Families of rows that turns and mirrors carry onto each other, the same ones carrying the whole set onto itself: the rest of each named row's family, in list order
4 families of 8 rows
K21: 25; -17; 10; -13; -51; -16; 11; 22; -11; -20; -6; 13; -3; -27; -15; -13; 26; -16; 11; -1; 31; 1; 0; -18; -2
K34: 13; -8; 14; 5; -52; -10; 43; 21; -38; -16; -26; 3; 8; -28; 6; -15; 26; -16; 9; -2; 10; 4; -14; -11; -14
K226: 23; -11; 11; -14; -55; -17; 12; 10; -17; -17; -12; 11; 17; -28; -9; -10; 27; -17; 10; -8; 27; -5; -2; -21; -5
K48: 12; -16; 8; 6; -38; -3; -10; 38; -14; -17; 0; 21; 0; -25; -30; -9; 9; 4; -5; 6; 13; 2; -26; 11; -21
K756: 14; -6; 13; 7; -52; -4; 44; 25; -37; -22; -23; 4; 4; -31; 5; -19; 23; -15; 6; 3; 12; 1; -4; -8; -9
K390: 23; 6; 1; 3; -41; -10; 4; 9; -41; -15; -4; 39; 32; -15; -8; -6; 21; -19; -9; -20; 13; 4; -2; 16; -6
K817: 14; 11; -9; -7; 2; 10; 27; -23; 19; 1; 15; -35; -5; 15; 21; 11; 9; 2; 16; -4; -38; -12; -14; 32; 20
K315: 22; -1; 9; 13; -24; 4; 3; 30; -32; -18; 12; 34; 7; -22; -20; -15; 21; -8; -9; 2; 28; 0; 3; 17; -7
K849: 7; 36; -17; -1; 12; 18; 7; -21; 14; 15; 17; -12; 12; -10; 14; 9; -6; 15; -10; 11; 7; -13; -33; 24; 10
K386: 15; 12; -12; -6; 0; 17; 28; -14; 23; -10; 18; -33; -15; 12; 18; 7; 3; 3; 13; 2; -38; -12; -2; 35; 25
K526: 25; -10; 9; -12; -53; -12; 14; 16; -17; -23; -7; 14; 8; -29; -11; -14; 27; -18; 8; -4; 31; -4; 9; -18; 1
K666: 22; -18; 12; -14; -53; -20; 9; 16; -12; -13; -11; 9; 6; -26; -13; -9; 27; -15; 13; -5; 27; 0; -10; -22; -8
K78: 14; -12; 11; 6; -53; -6; 42; 32; -32; -23; -23; 4; -8; -28; 1; -19; 22; -14; 8; 5; 11; 7; -8; -8; -10
K545: 16; -1; 15; -4; -47; -8; 6; 18; -38; -13; -28; 9; 39; -28; 11; -12; 31; -14; 9; 10; 3; 2; -10; -1; -7
K17: 13; 14; -34; 4; -2; 23; 27; 9; 30; 25; 16; -23; -2; 11; 11; 8; -4; -13; 5; 2; -26; 2; -17; 37; 27
K222: 2; 15; -11; -15; 5; -1; 31; -22; 24; 9; 8; -39; 3; 13; 2; 17; -2; -1; 7; -4; -8; 3; -39; 38; 12
K232: 6; 37; -34; -9; -13; 21; 4; -11; 25; -11; 6; -7; 4; -12; 10; 6; -26; 14; -17; 12; -10; -12; -15; 29; 19
K240: 2; 30; -14; -14; -1; 12; 35; -30; 18; -6; 7; -37; 24; 4; 8; 12; -6; -3; -2; -4; -9; -11; -14; 40; 21
K366: 9; 13; -19; -14; 4; 4; 34; -5; 30; -5; 15; -30; -24; 17; -5; 10; -6; -4; 4; 4; -5; 12; -19; 47; 23
K920: 18; 31; -44; -13; -13; 3; 10; -8; 22; -3; 7; 9; -21; 8; 12; 10; -18; -2; -11; -1; -11; 15; -18; 38; 26
K493: 23; -16; 10; -2; -41; -10; 6; 46; -25; -18; -17; 17; -10; -20; -3; -18; 29; -14; 13; 22; 8; 21; -6; 8; -2
K306: 14; 16; -9; -5; 2; 17; 28; -22; 18; -5; 17; -34; -3; 11; 22; 8; 6; 3; 13; -1; -37; -17; -4; 33; 24
K768: 13; -8; -1; -4; -55; -18; -10; 17; -21; -14; -16; 26; 25; -18; -19; 0; 8; -7; -5; -17; -2; 6; -31; 10; -20
K599: 22; 0; 8; -1; -47; 0; 10; 34; -35; -29; -20; 18; 17; -28; 6; -21; 26; -16; 5; 19; 8; 6; 15; 8; 5
K46: 12; 19; -35; 4; -6; 29; 28; 7; 28; 17; 15; -23; 6; 6; 13; 6; -7; -12; 1; 3; -27; -5; -7; 38; 30
K677: 18; 30; -26; -6; 12; -1; 13; -18; 11; 23; 18; 3; -13; 11; 16; 12; 1; 0; -5; -2; 6; 13; -36; 33; 16
K496: 9; 21; -31; 4; -4; 28; 27; 0; 26; 24; 13; -27; 18; 4; 16; 8; -4; -11; 2; 1; -26; -10; -14; 34; 26
K330: 10; 15; -30; 4; 0; 22; 26; 1; 28; 31; 14; -27; 10; 9; 14; 10; -1; -11; 6; 0; -25; -3; -25; 34; 22
K371: 17; -16; 16; -4; -42; -19; 1; 30; -29; -2; -25; 8; 12; -20; 2; -10; 33; -12; 17; 13; 4; 16; -30; -1; -14
K399: 8; 27; -22; -13; -2; 17; 38; -12; 23; -20; 13; -28; -3; 7; 2; 6; -11; -6; -5; 4; -6; -3; 5; 48; 32
K262: 15; 8; -11; -8; 1; 10; 27; -15; 24; -3; 16; -33; -17; 17; 18; 10; 6; 2; 17; -1; -40; -8; -12; 34; 21
K467: 13; -14; 12; 4; -53; -13; 41; 28; -33; -16; -26; 3; -4; -26; 2; -15; 24; -15; 10; 0; 9; 10; -18; -10; -14

Same family as K849: K48, K390, K315, K232, K920, K768, K677
Same family as K399: K545, K222, K240, K366, K493, K599, K371
Same family as K17: K21, K226, K526, K666, K46, K496, K330

Families of rows that turns and mirrors carry onto each other, the same ones carrying the whole set onto itself: the rest of each named row's family, in list order
4 families of 8 rows
K489: -11; -7; -11; 2; 43; -36; -9; -27; -58; 13; 17; 0; -25; -8; 29; 6; 25; 16; -13; 22; 19; 4; 27; 0; -26; 24; -7; -7
K536: 4; -3; -11; -3; 31; -37; 20; -25; -51; 43; 7; -6; -10; -24; 21; -5; -16; 24; 6; 0; 37; 14; 24; 2; -29; 6; -10; -16
K517: -8; -29; 10; -14; -18; -21; 9; -2; -40; 31; -2; 49; -3; 23; -24; 34; -4; -19; -23; -18; 9; -2; -11; -13; 31; 2; 10; 15
K214: 10; -23; 5; -9; -10; -23; -11; 19; -5; 26; 0; 24; -1; 21; -17; 41; -9; -28; -28; -25; -31; 0; 7; 2; 11; 9; 10; 6
K295: -2; -42; 0; -9; 7; -36; 5; 13; 13; 33; -9; 22; -11; -21; -32; 9; -15; -13; -17; -26; -8; -5; -27; -7; 16; -10; 17; 2
K869: 2; 8; -7; -1; 23; -42; 5; -36; -53; 30; 16; 1; -18; 10; 35; 4; 3; 11; -11; 20; 26; 16; 30; -8; -17; 11; -23; -11
K880: 10; -3; -5; 4; 29; -37; 2; -24; -67; 20; 26; 7; -26; -20; 32; 13; 6; 7; -9; 12; 33; -9; 23; 3; -39; 20; 7; -13
K840: 5; -17; 14; -11; -5; -32; 27; -2; -12; 47; -13; 41; -2; -10; -26; 17; -27; -15; -13; -32; -5; 3; -9; -7; 2; -21; 25; -5
K814: -9; -41; 12; -11; -15; -26; 14; -2; -41; 37; -11; 40; 2; 4; -34; 30; -20; -11; -4; -34; 9; 3; -9; -6; 24; -4; 19; 10
K887: -4; -18; -20; 2; 35; -45; -16; -22; -28; 16; 20; -17; -26; -1; 30; -4; 15; 12; -15; 27; 24; 7; 11; -7; -4; 22; -29; -5
K970: 7; -20; -7; 0; 32; -38; 4; -20; -54; 21; 22; -3; -28; -38; 34; 3; 1; 14; 4; 4; 38; -11; 14; 6; -33; 27; 15; -9
K455: -9; -42; -3; -6; -7; -23; -7; 12; -29; 22; 2; 36; -7; 15; -39; 33; 2; -17; -30; -13; 3; -9; -21; -11; 33; 0; 0; 13
K550: 14; -10; 6; -16; -13; -13; 10; 20; -12; 38; -2; 35; 5; 13; -15; 39; -16; -24; -25; -31; -20; -1; 7; 4; 3; 7; 17; 4
K996: -2; -31; 5; -7; -1; -41; -10; 2; 10; 20; -1; 29; -19; 13; -18; 18; 3; -26; -34; -5; -18; -3; -21; -15; 28; -5; 4; 7
K558: -16; -35; -30; 20; 44; -28; 2; -17; -47; 10; 16; -16; 5; -17; 14; -12; -14; 2; 13; 10; 27; -7; 11; -4; -26; 18; -12; -6
K580: 6; -39; 2; -14; -7; -24; -9; 23; 8; 27; -4; 14; -3; 4; -16; 31; -13; -22; -15; -33; -25; -1; -2; 6; 16; 16; 18; 9
K76: -10; -10; -20; 10; 29; -21; 16; -32; -57; 13; 21; 6; 4; 10; 38; -6; -4; -6; 2; 21; 32; -4; 20; -14; -20; 25; -13; 2
K453: 4; -6; 19; -8; -13; -38; 11; -13; -14; 33; -5; 48; -9; 24; -14; 27; -9; -28; -30; -12; -16; 6; -3; -16; 15; -15; 11; 1
K524: 11; -27; 4; -20; -9; -13; 12; 24; -1; 39; -7; 25; 3; -4; -15; 30; -20; -18; -14; -40; -14; -2; -1; 7; 8; 13; 25; 8
K991: 4; -31; 12; -6; 8; -18; -8; 15; 11; 14; -9; 25; -8; -3; -30; 34; -11; -22; -15; -22; -21; 1; -6; -9; 25; 2; 16; 10
K174: 5; -15; -6; 10; 32; -47; -18; -25; -59; 7; 27; -3; -32; -13; 32; 15; 13; 3; -11; 19; 22; -9; 21; 3; -31; 23; -1; -12
K932: 6; -26; 16; -12; 6; -12; 10; 14; 5; 25; -14; 31; -2; -13; -29; 31; -22; -17; -6; -33; -12; 3; -3; -7; 18; -1; 26; 9
K669: -8; -1; -7; -3; 40; -30; 8; -29; -63; 25; 12; 5; -20; -17; 31; 3; 14; 21; -3; 11; 28; 6; 30; 2; -34; 22; 4; -8
K410: -12; -19; -11; -3; 46; -34; 3; -23; -52; 24; 8; -7; -21; -33; 26; -5; 10; 27; 6; 4; 29; 5; 23; 6; -30; 25; 7; -7
K519: -13; -23; -19; 12; 33; -26; 20; -31; -57; 19; 13; -3; 9; -9; 29; -11; -20; 1; 21; 4; 32; 0; 21; -6; -27; 19; -3; -3
K254: -12; -54; -1; -4; -3; -28; -4; 12; -30; 29; -6; 27; -2; -4; -48; 28; -13; -10; -12; -29; 4; -5; -20; -4; 25; -5; 10; 7
K268: 1; -32; -9; 6; 35; -48; -16; -21; -47; 8; 24; -13; -34; -30; 32; 6; 9; 9; 2; 11; 28; -10; 13; 5; -25; 30; 8; -8
K721: 8; -13; 16; -7; 2; -14; -3; 9; 0; 16; -5; 37; -6; 13; -25; 41; -7; -26; -25; -15; -23; 3; 1; -13; 22; -1; 12; 10
K210: 11; -8; 21; -13; 0; -9; 14; 8; -6; 27; -10; 43; -1; 3; -24; 38; -18; -22; -16; -26; -14; 4; 4; -11; 15; -3; 23; 8
K141: -12; -22; -33; 17; 41; -23; -1; -17; -46; 4; 24; -7; 1; 2; 24; -8; 2; -6; -6; 26; 25; -11; 9; -11; -18; 24; -22; 0
K856: -3; -28; -25; -1; 42; -40; -1; -11; -27; 29; 11; -24; -20; -35; 17; -14; -3; 26; 1; 7; 35; 4; 6; 2; -16; 16; -17; -10
K813: -15; -25; -16; 3; 49; -38; -14; -20; -46; 13; 13; -13; -27; -23; 24; -1; 21; 22; -3; 15; 20; 3; 19; 4; -24; 27; -3; -5

Same family as K814: K517, K455, K558, K76, K519, K254, K141
Same family as K880: K214, K970, K550, K580, K524, K174, K268
Same family as K991: K489, K932, K669, K410, K721, K210, K813

Families of rows that turns and mirrors carry onto each other, the same ones carrying the whole set onto itself: the rest of each named row's family, in list order
4 families of 8 rows
K172: -11; 39; 11; -14; -3; 19; 9; 26; -1; -27; 1; 51
K89: -21; 1; -7; 27; -24; 22; 27; -25; -25; -4; 28; -9
K64: -19; 58; 0; -11; -2; 29; 7; 28; 1; -15; 2; 32
K507: -16; -5; -3; 26; -16; 15; 30; -30; -25; -3; 30; 4
K823: -11; 35; 2; -20; -5; 22; 1; 27; 4; -31; -9; 39
K584: -17; -6; -16; 22; -22; 23; 25; -28; -17; -10; 18; -10
K549: -16; -5; -30; 18; -16; 21; 25; -25; -18; 0; 28; -5
K662: -18; -21; -16; 13; -19; 8; 26; -22; -21; -2; 24; 1
K863: -12; 50; -4; -14; -1; 12; 11; 27; 3; -21; 10; 49
K901: -14; 44; -11; -23; -4; 10; 2; 27; 5; -25; 1; 41
K835: -15; 42; 3; -21; 1; 19; 6; 28; 2; -28; -9; 34
K173: -25; 55; -3; -9; -11; 17; 8; 31; 4; -19; 10; 42
K13: -23; -4; -18; 24; -19; 16; 29; -26; -20; 6; 38; 7
K314: -15; 43; 8; -14; 2; 19; 13; 28; 4; -24; -3; 44
K701: -12; -13; -11; 22; -15; 17; 28; -33; -17; -8; 21; 3
K437: -22; 47; 16; -9; -11; 21; 7; 32; -4; -23; 6; 41
K491: -8; -7; -12; 16; -12; 14; 37; -19; -29; 2; 32; 0
K834: -18; 4; -17; 24; -19; 14; 35; -29; -16; 8; 38; 7
K283: -26; 48; -9; -17; -13; 16; 0; 32; 7; -24; 3; 34
K941: -26; 45; -6; -12; -6; 28; 1; 24; 16; -20; -5; 39
K933: -28; 46; 13; -10; -5; 19; 9; 30; 2; -21; 1; 42
K502: -18; -3; -30; 14; -22; 14; 23; -29; -12; 2; 24; -8
K446: -17; -2; -14; 28; -20; 28; 40; -14; -18; 1; 30; -4
K577: -28; 45; 7; -18; -8; 17; 1; 32; 0; -24; -6; 31
K80: -27; 5; -22; 23; -27; 16; 27; -24; -15; 7; 34; -6
K609: -26; -1; -23; 19; -22; 19; 24; -21; -23; 4; 35; -5
K892: -27; -15; -17; 23; -26; 21; 29; -17; -9; -3; 22; -2
K964: -23; 38; 1; -21; 0; 13; -4; 18; 6; -18; 0; 48
K764: -18; 52; 6; -20; 3; 15; 2; 23; -9; -12; 7; 42
K407: -9; -5; -25; 17; -14; 10; 30; -32; -13; 4; 29; 6
K364: -14; -9; -27; 21; -12; 20; 31; -28; -13; 1; 31; 8
K675: -21; 44; 6; -15; -14; 25; 0; 33; -2; -29; -4; 29

Same family as K314: K549, K835, K13, K933, K577, K609, K364
Same family as K941: K64, K662, K491, K446, K892, K964, K764
Same family as K507: K89, K584, K863, K901, K173, K701, K283

Families of rows that turns and mirrors carry onto each other, the same ones carrying the whole set onto itself: the rest of each named row's family, in list order
4 families of 8 rows
K515: -2; -8; -29; 37; 2; 10; 6; -18; -9
K20: -4; 15; -9; 8; -11; 27; 5; 11; 33
K150: 18; 0; -33; 15; 9; 23; -20; 3; 9
K647: 3; -2; -44; 13; 0; 19; -1; -1; -3
K866: -32; -19; -5; 23; -21; 4; -12; 4; 7
K556: -16; -8; 20; 26; 3; -9; 7; 21; -1
K871: -2; 10; 14; -27; 24; 13; -22; -19; 22
K922: -17; -24; -15; 21; 40; -8; 7; -6; 2
K75: 24; 0; -11; -22; 19; 15; 16; -17; 21
K394: -7; -35; -14; 6; 31; -2; 18; -21; -6
K961: 9; -24; 9; 15; 45; -1; -15; -14; 19
K179: -4; -7; 27; -32; 11; 5; 0; 5; 20
K697: 10; -8; -21; -21; 9; 25; -2; -35; 15
K522: -23; 7; 34; 12; 19; -8; -5; 6; 21
K276: -26; -11; 33; -6; 9; -8; 17; -22; 7
K355: 20; -26; 6; 19; 31; 21; 11; 1; 24
K906: -26; -22; 4; 21; -12; 2; 3; 11; -15
K333: -3; -30; 7; -3; 26; -9; -1; -26; -21
K831: -6; 4; 0; 20; 17; 32; -12; 1; 43
K778: -15; -8; -2; 50; 5; -1; -10; -14; 9
K77: -3; -20; 37; -16; 7; -1; 20; -6; 9
K95: 4; 14; 7; -7; -24; 20; 1; 14; 12
K5: 8; 11; 18; -11; -24; 23; -11; -12; 15
K948: -8; -12; -14; -24; -16; -15; -3; -21; -3
K19: -24; 26; 2; 8; -15; 13; -18; -18; 12
K559: 7; -10; 7; 21; 23; 33; 21; 14; 9
K130: -11; -5; 21; 14; 23; 38; 2; 17; 10
K415: 3; -7; -20; -5; -6; -22; -6; -36; 7
K440: -27; 11; -6; -12; -18; -6; -6; -14; -11
K984: 5; -7; -22; 10; 13; 20; -28; -39; 9
K681: 24; 6; 6; -13; 37; 11; 9; -22; 10
K660: -12; -2; 11; 3; 13; -21; -22; -34; -11

Same family as K906: K647, K75, K394, K77, K95, K948, K559
Same family as K984: K871, K961, K522, K831, K778, K19, K660
Same family as K355: K515, K20, K556, K179, K697, K333, K440

